In the data rows, 128 means zero.
Some points, one per row:
[ 71  37 132  70 108  54 128  66  94 229 201 178  88  13 203 127 124 117  38 186 137 111 157  64 218 162 164  34 196 194 183  94]
[133 101  85 143 107  79 146  49  94 163 168 147 162 147 133 115  45 120 100 101 122 196 107 149  79 157 145 159  58 157 103 162]
[143 120  55 181 113 115 148  81 121 158 126 103 111 189 121 144  98  96 113 135 105 215 159 151  96 116 140 120  82 151  74 148]
[109 126 132 116 111 111  96 113 139 141 113 106 161 144  82 107  92 169 148 109 134 127 140 166 107 123 134 127 177 125  97  68]
[105  50 142  32 103 116 114 131 114  76 169 139 129  83 174  88 106 126 128 160 122  90 147 157 197 176 111 133 129 145 158 105]
[118 134 104 165 166 128 148 101 127 239 182 113 120 169 125 155 156  88 120 160 187  96 195  39  79 116 155 116 148 138  99 113]
[ 58 158 177  50 157 116 110 157 120 134  89 136 149  87 122 114 126 166 127  64 133  87 135 120 145 146 101 150 154 143 149 111]
[129 151 110 149 144 145 130  82 154 163 147 160 183 160 121 142  44  95 138 155 127 180 101 144  69 130 136 138 130 126  98 148]
[113 134 150 120 145 134 156 120  87 221 133 163 112 131 106  91 110 152 106  74 157 142 141  80 136 136  90 124 133 152 151 119]
[137 118 169  85 145 127  84 133 107 122  82 174 146 102 143 102 140 148 126  47 147 129 122 101 180 115  94 180 121 114 128 138]
[118 134 184  82 159 100 111 146  82 205 102 177 144  84 122 121 119 149  90  42 219 125 129  59 122 142  87 132 164 105 141  94]
[104 124 158  87 144 136 111 160 142 123 111 131 126 128 129 118 148 156 154  62 115  77 163 107 136  65 102 171 133 132 124 112]
[ 75 199 157  92 119 112  93 132 135 140 126  83 173 172  73 100 123 128 181 110 145 107 166  95 103 128 150 142 169 140 109  50]
[134 142 109 140 157 108 142  58 112 177 111 132 186 134  91 146  58 162 104  86 165 209 110 156 102 133  99 167  97 138 104 184]
[255 196 234 112 243 184  95 255 131 135 106 192 164  15 181 191 190 125 159   0 217 181  36   0 255 124   0 144  30   0 196 244]
[  2 101 108  11   1 140  71 165 192   0 137  40 173 160 123  61 185 217 183 172  40   0 239 255 155  39 152 110  79 126 107  34]
[148 141 136 155 131 126 100 123 157 138 145 105  77 100 142 173 182  60 111 186  94  93  88  69 121 105 157 117 121 188 154 150]
[155 102 188 143 118 112 100 109 156 114 112 131 118 128 122 109  71  59 109 185  37 113 122 158 100 128 177  84 165 154 153 114]
[157 195 159 114 157 133 106 112 109 142 100 171 134  82 165 134 136  89  99 138 147 145  86  94 112 133 142 165 133 151 150 151]
[137 103 113 148  98 127 159 143 126 124 167 123  95 168 118 108 148 129 128 156 128 126 132 135 174 121 107 110 102 133 107 133]
[152 160 160 131 137 148  85 194 128  67  85  92 116 134 109 143 216  90 178 164 138  87 108  67 138 124  93 211 111 131 151 143]
[140 121 176 110 173 153  58 236 145  81 121 122 129  99 117 119 165 136 190  82 117  38 158  90 152 111  70 171 107  92 113  90]
[126  84 122 124 147 160 136 120 107 116 138 140 126 112 150 120 133 171 146 115 107 125 113 107 131 134 103 116 132 129 133 130]
[140 126  74 148  88 139 133  70 164 103 108 100 207 160 143 141  85 118 120 149 129 145 111 162  90  79 149 100 109 112  99 148]
[142 135 155 143  99 139  81 136 159 115 121 102 142 152 118  92 143 105 150 141 175  97 133 122 125 112 157 109 170 101 153  73]
[192 163  92 209 105 149 158 107 152 151 108 106 142 205  95 136  99  93 129 133 143 169 120 166  74 115 166 110 113  84  78 148]
[160 161 178 102 167 112  92 121 182  62 114 124 145  65 142 109 118  99 116 157  76 106  47 164 124 128 104 145 121 120 159 111]
[132 127 121 157 124 121 123  87 156 126 123 116 161 121 130 111 133 117 146 181 117 136 113 123 126 136 134 144 128 141 144 131]
[107 105 164 116  80 130  87 158 176  52 117  67 132  88 130 127 171 111 145 189  80  41 130 164 149  64 129 148 114 166 109 116]
[146  64 131 103  91 124 138  82 103 105 139 156 133  94 165 108 105 136  84 143  39 174 119 171 167 127 163  63 140 147 160 130]
[135 112  84 202 138 146 196  68 154 150  79  96 118 203 119 155 101 104  99 140 127 141 129 152  96 129 168  94 123 113 135 137]
[142 105  64 173 144 137 175 125 114 171 136 130 109 168 123 178 161 122 110 162 176 109 153 120 115 113 160 106 131 120 120 117]
Then 12 other points, each followed by its number:
[136 165 201 120 105 161 141 115 126 110  80 166 217  58 127 117  86 133  74  94  89 154  47 153  98 153 135  69 136 131 169 158] 0
[101 123 130 159  86  96 152 112 115 133 151 127 157 117 153  91 166 103 139 201 109 139 115 101 123 131 166  80 176 159 136 118] 1
[138 141   0 241  98 149 196  36 131 111 141  65 137 255  98 157  80  91 154 153 140 255 120 177  36  69 148 137  58 135  52 178] 2
[161 199 106 176 145 125 158 156 101 170 117 108 148 163  54 151  94 153 131  68 170 201 143 189  43 149 131 164 142  87  99 121] 3
[ 95 150 131  52 100 152  93 124 137 153 137 150 202  78 128  96  91 185 134  88 230 147 172 112 129 120 108 172 158 104 129 117] 4
[144  63 107 132  96 123 155  74 103 120 144 135 110 129 155 117 112 128  89 150  45 182 125 162 143 131 166  73 125 158 151 143] 5
[156  68 103 141 150 145 126 172 146  78 119 150 131  64 184 118 133 136 141  90  95 135  81  80 172 141 121 143 133  73 161 127] 6
[ 53 113 134  36 105 122 115 136  97  82 149 154 181 116 150 117 114 198 119  97 117  87 154 163 183 156 113  95  93 151 124  96] 7
[127  92 142 150 145 109 134 183 116 129 150 123  52 110 159 129 196  79 144 180 108  68 145  35 133 149 115 124 147 144 153 111] 8
[167 133 112 143 164 112 169  92 144 191 141 150  94 170 112 154  96 118  95 113 175 155 120 107  68 164 128 106 166 119 112 137] 9
[ 19  95 105  39  20 139  91 160 184   2 138  52 142 166 131  78 181 192 171 173  53   0 216 248 151  57 151 109  89 135 108  57] 10
[125 142 141 109  91 135 138 166 150  58 134 112 104 113 124 146 159 148 138 175 118  65 140 148 186 118 113 107 131 104 141 128] 11
Which three of these numbered points are nearest to each point below by angle, seen from the average point of the first points? Their numbers follow each, nearest first.
[128 131 171  84 141 179 111 184 159  64 100 124 153 118 148 115 171 138 172 157 123 110 108 126 222 100  89 119 104  78 125 142] > 11 6 10
[117  99 145 166 174 139 139 139 168 117 150 119  95 136 128 152 148  98 150 165  98 109 115 115 123 160 136 168 113 149 143 162] > 8 6 11
[123 110 122 140  96 137 139 151  83 131 142 129 109 162 157 135 162  93 147 168 164 122 152  76 142 141 153 144 116 151 128 112] > 8 1 11
[148 163 120 175 183 122 171  46 130 255 123 142  73 182 103 194 129  89  71 143 156 164 160  67  63 151 159  69 188 153 136 137] > 9 3 2
[128 133 123 161 121 111 116  86 160 121 130 113 167 119 138 107 143 105 143 190 113 133 118 118 119 130 149 131 140 139 141 126] > 1 2 5
[239 117 145 251 191  85 142  73 167 182 120 136 114 162 102 144 100  42 129 219 162 138 122 146  51 177 168  83 206 130 106 106] > 9 2 1
[ 86 166 178  77 173 128  85 167  94 176 113 117 135  68 102 104 130 184 114  54 169 158 163 102 157  76  95 180 128 117 152 111] > 4 7 3
[176 183 213 147 140 144  98 131 148  79  95 116 160  95 113 116 110  62 124 167 116 116  74 183 109 182 142  97 193 121 139  95] > 0 1 11
[160 138 138 163 131 125  98 117 161 153 149 109  71  90 151 177 168  49  99 191  97 105  65  64 123  94 162 103 129 187 150 159] > 8 1 5
[121  69 151  54 127 115 115 130 111 101 155 151 121  79 163 101 103 126 113 143 129  99 141 153 184 181 112 125 147 142 161 104] > 7 11 6
[203  60  78 201 109 151 183  85 155  89 133  99  27 111 147 165 130 102  92 200  70 163  97 182 147 147 149  76 134 140 139 157] > 5 2 1
[136 119  33 181 118 116 159  74 103 168 131  97 107 204 124 152  90 100 113 118 114 242 170 137  90 118 131 133  48 158  62 164] > 2 3 9
[156  95   0 218  94 121 189  24  53 171 215  12 112 255  92 162  87  91 180 181 193 255 232 113  46  98 131 210   0 163  21 188] > 2 3 9
[162 167 172 128 144 151  83 200 131  62  76  89 119 125 106 149 223  74 180 165 153  88  96  51 138 128  84 238 108 133 156 152] > 8 11 6
[175 152 175 113 158 137 119  58 174 127  95 168 189  86 119 129  41 159  91  67 127 198  41 218  51 176 130 116 195 107 126 123] > 0 3 9
[159  95  90 170 115 102 134  96 127 135 121 131  69 160 114 116 138 139 122 153  75 134 150 152 112 139 155  86 162 127 145 113] > 5 1 9
[109 139 161  54 100 121 119 126 150 110 167 164 152  63 117 110 108 145 117 129 106  96 102 185 160 139 105 140 141 149 146  85] > 7 10 0
[122 138 146 153 142 154 121 121 142 138 110 127 155 145  89 145 117 159 157 116 120 136 117 171  81 139 140 122 157 116 117 112] > 3 2 9
[120 116   0 199  78 147 158  61  64 134 183  63 155 255  86 121  27 165 182 121 146 255 191 180  66 106 115 205   0 125   8 199] > 2 3 9
[154  73 112 133 158 144 121 168 140  93 120 152 121  70 176 122 135 135 138  95 108 136  87  85 166 140 115 148 132  87 163 128] > 6 8 11
[117 143 159 150 145 153 126 131 141 136 109 133 149 146  96 141 120 145 153 124 119 127 122 161  84 145 147 116 163 120 111 117] > 3 9 0
[ 61 114  90  88  98 135 117 152 145  97 124  93  97 175 130 117 156 157 156 131  92  73 190 124 136  71 129 134  76 126  95 131] > 10 11 7
[128 122 109 155  74  99  85 111 154  84 162 122 155 140 172 109 158  74 125 204 140 104 132 130 125 108 174  87 166 106 120  68] > 1 10 11
[139 143  23 135 118 124 152  74  84 135 142 110 116 201 108 141  77 167 158  98 145 216 148 133 107 125  98 179  40 127  68 182] > 2 3 9
[118  90 120 151 147  93 194 126  87 239 120 161  57 101 136 153 177 139  79 142 129 101 142  90 193 167 125  56 182 159 174 103] > 8 9 1
[136  99 154 107 114 121 144  78 151 145 126 145 148  67 139 116 101 138 110 120 122 132  65 121 145 149 120 114 162 145 148  93] > 0 5 6
[ 54 156 162   1  46 151  54 174 173   0 127  69 155 144 142  95 140 131 170 148  71   0 116 255 104 128 126 166  63 148 133  46] > 10 7 11
[157 115 176  84 136 117 119 135 133  90 128 146 165 101 127 125 120 123 113 119 150  88  83 152 110 147 106 147 131 133 114 147] > 0 7 4
[121 133 148  99 150 162 125 158 148 103 116 124 140 139 142 122 162 139 165 149 134 130 127 112 197 102  96 131 100  94 116 153] > 11 6 10
[ 66 150 168  23  66 144  65 160 166   0 122  87 149 132 141 103 134 131 155 135  83  21 118 244 109 130 130 159  79 146 136  55] > 10 7 11
[141 118  26 146 109 138 183  19 132 128 142 119 154 226 113 145  73 161 125  98 128 233 144 196  69  83 111 166  62 127  44 166] > 2 3 9
[108 247 255  78 255 175  43 255 237   0  75 138  47  80   0 160 252  72 240  45  18   0  91  72   0 193   0 255  57 255 174 159] > 8 11 10
[104 137 156  22 106 110  85 188  73 109 152 160 100  32 140 106 109 179  69  76 158 106 150 186 217 159 124 137 159 105 148  82] > 7 4 11
[164  69 155 158 114 130 105  76 185  89 119 171 113  85 166  83 114 108 100 180  23 115  78 188 145 137 149  57 197 109 119 121] > 5 1 0
[ 92 255 212  63 196 165 113 255 124  69 104 114  66 120  90 151 255 117 160  56 107   0 177  51  77 131  33 255  46 180 185 153] > 8 11 10
[100 154 102  83 101 146 112 120 129 168 138 137 187 110 124 110  94 172 138  99 227 165 176 104 120 115 112 176 137 111 119 136] > 4 3 7
[ 96 110 155 104 103 103 141 181  96 137 174 146 121  80 146  71 130 122 105 124 125 111 114 162 188 167 139  83 131 125 139 136] > 7 11 1
[117 156 129 130 108 105 129 182 125 129 141 111 129 123  92 102 155 122 156 149 158  99 134 162 190 114 142  77 138 104 128  91] > 11 10 1
[114 169 183 160 181 121  81 142 171 149 106 143 179 148 116 119 152  30 148 149 170  76 130  56 109 121 156 155 190 129 132 130] > 8 1 9
[103 126  89  99 135  96 116 138 133 136 128 147 132  87 169 122 130 102 106 140 159 113 137  69 139 122 166 107 121 145 147 134] > 8 1 6
[ 85 101 143 133 116 146 106 166 201  45 108  96 156  65 176 134 167  64 163 166 122  64 123 105 183  98 142 127 136 140 156 124] > 11 10 8
[186  69 144 141 136 122  97 151 153  98 124 134 119  74 195 134 149 106 114 185 125 135  57 103 195  95 111 118 132  96 155 148] > 6 8 11
[179 159 140 141 166 136  86 131 152 157 127 151 167  76 138 172  86 155 132  94 171 141 105 159 127 137 129 103 191 139 185 112] > 0 4 3
[157 135  35 232  10 128 181  27 203  75 105  59 137 227 116 160 115  74 122 224  68 167  98 201  84  89 225  73  78 117  83 162] > 2 5 1
[ 46 159 187  58 114 150 114 163 117 144 120 142 150  59 152 107 154 151 101 146 118  92 125  63 143 166 129 140 133 167 174 127] > 7 4 8
[114 116   0 208  76 156 169  53  42 144 193  57 161 255  82 127  11 174 191 110 151 255 208 188  58 107 105 233   0 121   0 215] > 2 3 9
[175  53  88 197  86 111 154  59 122 113 101 103  86 158 169 122 134 100 118 186 101 125 110 173 142 107 169  72 106 112 117 110] > 5 2 1
[127 142 163 104 124 134 144 129 120 115 109 132 122 135  91  99 150 131 120 138 112  71 132 119 114 139 136 108 150 123 144 116] > 11 8 10
[135 159 145 137 123 138 108 160 105 127 150 115 113 156 140 106 157 139 146 118 152 134 156 106 148 112 142 130 163  81 159 126] > 8 11 3
[104 159 175   4 145 148 114 149 146  42  99 171 133  97 135 130 152 154 133  73  78  35  96 169 141 120  65 182  84 160 122 127] > 7 10 11
